In the data rows, zero lies at 4.5, halfway between 4 and 5.
In each game, the first row plays the second. By how much does the first row win? 10 means about a draw, 20 a big win and 0 a big loss. Wins can go round in a circle. Each row has two weighted sums of its numbers, A and B, taken from their middle values. A row wins by its A times the other's B, less its B times the other's A.
{4, 5, 6, 4, 5, 3, 5, 5, 3, 5}
{5, 5, 2, 4, 5, 4, 6, 8, 6, 8} ~ 15
{4, 2, 7, 5, 4, 7, 4, 0, 5, 1}
{4, 2, 8, 5, 4, 5, 4, 2, 3, 3} ~ 8
{4, 5, 3, 5, 5, 5, 2, 5, 5, 4}
{5, 4, 2, 5, 5, 5, 5, 7, 5, 7} ~ 11
{6, 4, 5, 4, 4, 4, 6, 3, 4, 5}
{4, 8, 6, 2, 4, 3, 4, 5, 4, 4} ~ 10
{5, 7, 5, 3, 5, 3, 4, 5, 4, 5}
{3, 1, 5, 7, 4, 8, 2, 0, 5, 0} ~ 8
{5, 3, 7, 6, 4, 5, 4, 1, 4, 3}
{5, 6, 3, 4, 5, 3, 5, 6, 4, 6} ~ 12
{3, 5, 5, 5, 4, 5, 2, 4, 4, 3}
{4, 1, 3, 6, 4, 7, 4, 3, 6, 3} ~ 17
{6, 7, 4, 3, 5, 2, 6, 8, 4, 8}
{4, 4, 2, 5, 5, 5, 4, 6, 5, 5} ~ 12
{3, 1, 3, 7, 4, 8, 3, 2, 7, 2}
{4, 3, 6, 5, 5, 5, 5, 3, 3, 4} ~ 11
{5, 4, 6, 3, 6, 3, 8, 6, 3, 7}
{4, 4, 4, 6, 4, 5, 2, 4, 4, 4} ~ 10
{4, 3, 7, 5, 4, 5, 4, 3, 4, 2}
{5, 6, 6, 3, 4, 3, 4, 5, 4, 4} ~ 9
{5, 3, 2, 7, 5, 7, 4, 4, 7, 5}
{3, 4, 4, 6, 4, 6, 2, 3, 5, 3} ~ 11
{5, 6, 1, 5, 5, 4, 4, 8, 5, 6}
{5, 4, 7, 5, 5, 4, 6, 3, 4, 5} ~ 12
{4, 8, 3, 3, 5, 3, 3, 8, 5, 6}
{5, 8, 5, 1, 5, 2, 5, 7, 3, 7} ~ 8
{5, 7, 0, 5, 6, 4, 4, 9, 5, 8}
{6, 5, 4, 3, 6, 3, 8, 6, 4, 8} ~ 6
{7, 5, 6, 4, 4, 4, 6, 4, 4, 4}
{4, 2, 5, 5, 5, 5, 5, 2, 5, 4} ~ 18
{4, 2, 2, 7, 5, 7, 5, 3, 6, 4}
{5, 3, 3, 6, 5, 6, 4, 5, 5, 5} ~ 7
{4, 3, 3, 6, 5, 6, 5, 5, 5, 6}
{4, 3, 4, 7, 4, 8, 2, 3, 6, 2} ~ 14
{3, 5, 8, 4, 4, 5, 3, 2, 3, 2}
{4, 6, 5, 3, 4, 4, 4, 5, 5, 2} ~ 16
{4, 5, 6, 4, 4, 4, 4, 4, 3, 4}
{4, 3, 3, 6, 5, 6, 4, 5, 6, 5} ~ 10
{5, 3, 2, 5, 4, 6, 6, 4, 6, 5}
{3, 4, 3, 6, 5, 6, 2, 5, 5, 4} ~ 5
{6, 4, 6, 3, 5, 2, 8, 6, 3, 8}
{4, 2, 2, 7, 4, 7, 5, 4, 6, 4} ~ 7
{5, 3, 4, 5, 6, 5, 7, 5, 5, 6}
{5, 9, 1, 4, 4, 3, 3, 9, 6, 6} ~ 11
{4, 2, 6, 6, 4, 6, 3, 1, 4, 2}
{6, 3, 6, 4, 5, 3, 7, 6, 4, 6} ~ 9
{4, 6, 4, 6, 4, 6, 2, 4, 5, 3}
{4, 8, 3, 6, 3, 5, 0, 5, 5, 1} ~ 10
{4, 1, 3, 7, 4, 7, 4, 3, 6, 4}
{4, 7, 1, 6, 4, 5, 2, 6, 5, 5} ~ 10
{4, 6, 4, 5, 4, 5, 2, 4, 5, 2}
{4, 2, 4, 5, 5, 6, 5, 3, 5, 4} ~ 9
{5, 4, 4, 4, 4, 5, 6, 3, 5, 4}
{4, 4, 5, 4, 5, 4, 6, 4, 4, 6} ~ 16
{4, 2, 6, 5, 4, 5, 4, 2, 4, 3}
{6, 4, 6, 4, 4, 4, 5, 2, 4, 4} ~ 12
{4, 3, 7, 4, 5, 4, 5, 3, 4, 4}
{2, 2, 4, 7, 4, 7, 2, 3, 5, 2} ~ 14
{4, 4, 6, 6, 4, 5, 3, 3, 4, 3}
{5, 3, 4, 5, 4, 5, 5, 3, 4, 4} ~ 8
{5, 8, 1, 3, 5, 3, 5, 8, 5, 7}
{3, 2, 7, 7, 5, 6, 3, 0, 4, 1} ~ 9
{5, 5, 6, 3, 3, 4, 4, 5, 5, 3}
{5, 6, 6, 4, 3, 4, 2, 3, 4, 2} ~ 18
{5, 5, 6, 4, 5, 2, 7, 6, 4, 6}
{5, 4, 7, 4, 5, 3, 6, 4, 3, 4} ~ 6
{4, 4, 2, 6, 5, 5, 3, 6, 5, 5}
{3, 1, 4, 9, 4, 9, 1, 1, 6, 1} ~ 11
{4, 4, 1, 5, 5, 5, 6, 6, 6, 6}
{5, 5, 7, 4, 3, 5, 4, 4, 5, 2} ~ 10
{3, 2, 8, 6, 4, 6, 2, 1, 3, 2}
{4, 7, 1, 5, 5, 4, 4, 7, 4, 6} ~ 6
{6, 5, 6, 3, 6, 2, 8, 5, 3, 7}
{4, 3, 4, 4, 5, 5, 6, 4, 5, 5} ~ 12
{4, 3, 6, 4, 5, 4, 5, 2, 4, 5}
{4, 8, 4, 6, 3, 6, 0, 5, 5, 1} ~ 11
{8, 7, 4, 1, 5, 1, 9, 8, 5, 9}
{4, 5, 3, 6, 5, 5, 3, 5, 4, 4} ~ 11
{4, 4, 6, 4, 5, 4, 5, 4, 3, 4}
{4, 4, 2, 6, 4, 5, 4, 5, 5, 5} ~ 10
{4, 4, 3, 4, 5, 5, 7, 6, 6, 7}
{4, 5, 8, 4, 3, 5, 2, 2, 3, 1} ~ 17
{4, 3, 7, 5, 5, 5, 4, 2, 3, 3}
{6, 4, 5, 3, 5, 3, 8, 5, 5, 8} ~ 11
{3, 6, 4, 6, 5, 6, 0, 3, 4, 0}
{4, 5, 6, 5, 5, 3, 6, 4, 3, 5} ~ 18
{5, 4, 5, 3, 5, 4, 6, 5, 4, 6}
{5, 7, 4, 4, 4, 4, 2, 5, 3, 4} ~ 11
{3, 3, 7, 5, 4, 4, 5, 3, 4, 3}
{5, 4, 3, 3, 6, 5, 8, 5, 5, 6} ~ 9
{4, 6, 5, 2, 6, 2, 7, 7, 4, 6}
{4, 5, 6, 5, 3, 6, 1, 3, 4, 1} ~ 18
{5, 6, 3, 5, 4, 5, 3, 5, 5, 4}
{4, 3, 5, 6, 5, 6, 4, 3, 4, 3} ~ 11
{4, 5, 7, 4, 4, 5, 4, 4, 5, 1}
{3, 3, 7, 5, 4, 5, 4, 2, 3, 2} ~ 10
{3, 2, 6, 6, 4, 6, 4, 2, 4, 3}
{4, 3, 3, 4, 5, 5, 7, 4, 6, 5} ~ 10
{4, 4, 1, 5, 6, 4, 4, 7, 5, 7}
{4, 2, 2, 7, 5, 7, 4, 3, 6, 4} ~ 7
{4, 7, 1, 4, 5, 4, 3, 8, 6, 6}
{5, 3, 7, 4, 5, 4, 5, 3, 4, 5} ~ 6
{5, 4, 2, 5, 5, 5, 6, 6, 6, 7}
{5, 8, 5, 2, 4, 2, 5, 6, 4, 6} ~ 10
{5, 4, 1, 5, 6, 4, 6, 7, 5, 8}
{4, 6, 5, 5, 4, 5, 2, 5, 5, 3} ~ 14
{4, 5, 3, 5, 5, 4, 4, 6, 5, 6}
{5, 8, 4, 3, 4, 4, 3, 6, 4, 4} ~ 14
{3, 2, 7, 6, 4, 6, 3, 0, 5, 2}
{5, 3, 4, 4, 4, 5, 5, 3, 5, 4} ~ 9
{5, 8, 3, 4, 5, 4, 3, 6, 5, 4}
{4, 6, 6, 4, 3, 5, 2, 3, 3, 2} ~ 7
{5, 6, 2, 5, 4, 6, 2, 6, 5, 4}
{4, 3, 2, 6, 6, 6, 5, 5, 7, 5} ~ 8
{4, 2, 5, 6, 3, 8, 3, 0, 6, 0}
{4, 3, 1, 5, 5, 6, 5, 6, 5, 6} ~ 2
{7, 5, 6, 4, 4, 4, 5, 4, 4, 5}
{5, 4, 6, 4, 5, 3, 7, 4, 3, 6} ~ 18
{7, 4, 6, 3, 5, 3, 7, 5, 3, 6}
{5, 5, 2, 3, 6, 3, 8, 7, 4, 9} ~ 17
{4, 7, 4, 4, 4, 3, 3, 5, 4, 5}
{5, 8, 1, 6, 4, 5, 2, 7, 6, 5} ~ 8
{5, 3, 2, 6, 5, 6, 6, 5, 7, 6}
{5, 4, 3, 3, 5, 4, 7, 5, 4, 6} ~ 9
{4, 3, 5, 5, 4, 6, 5, 1, 5, 2}
{4, 4, 7, 4, 3, 4, 5, 4, 3, 3} ~ 3
{4, 2, 6, 4, 4, 5, 5, 2, 4, 4}
{4, 2, 5, 5, 4, 6, 6, 3, 5, 4} ~ 11
{5, 8, 6, 2, 4, 3, 4, 6, 3, 5}
{3, 3, 7, 5, 4, 5, 3, 2, 4, 2} ~ 9
{5, 8, 5, 2, 5, 2, 5, 6, 3, 7}
{5, 9, 2, 3, 5, 2, 5, 9, 5, 8} ~ 12
{4, 6, 7, 3, 4, 3, 3, 5, 3, 4}
{4, 5, 4, 5, 4, 5, 2, 4, 4, 3} ~ 13
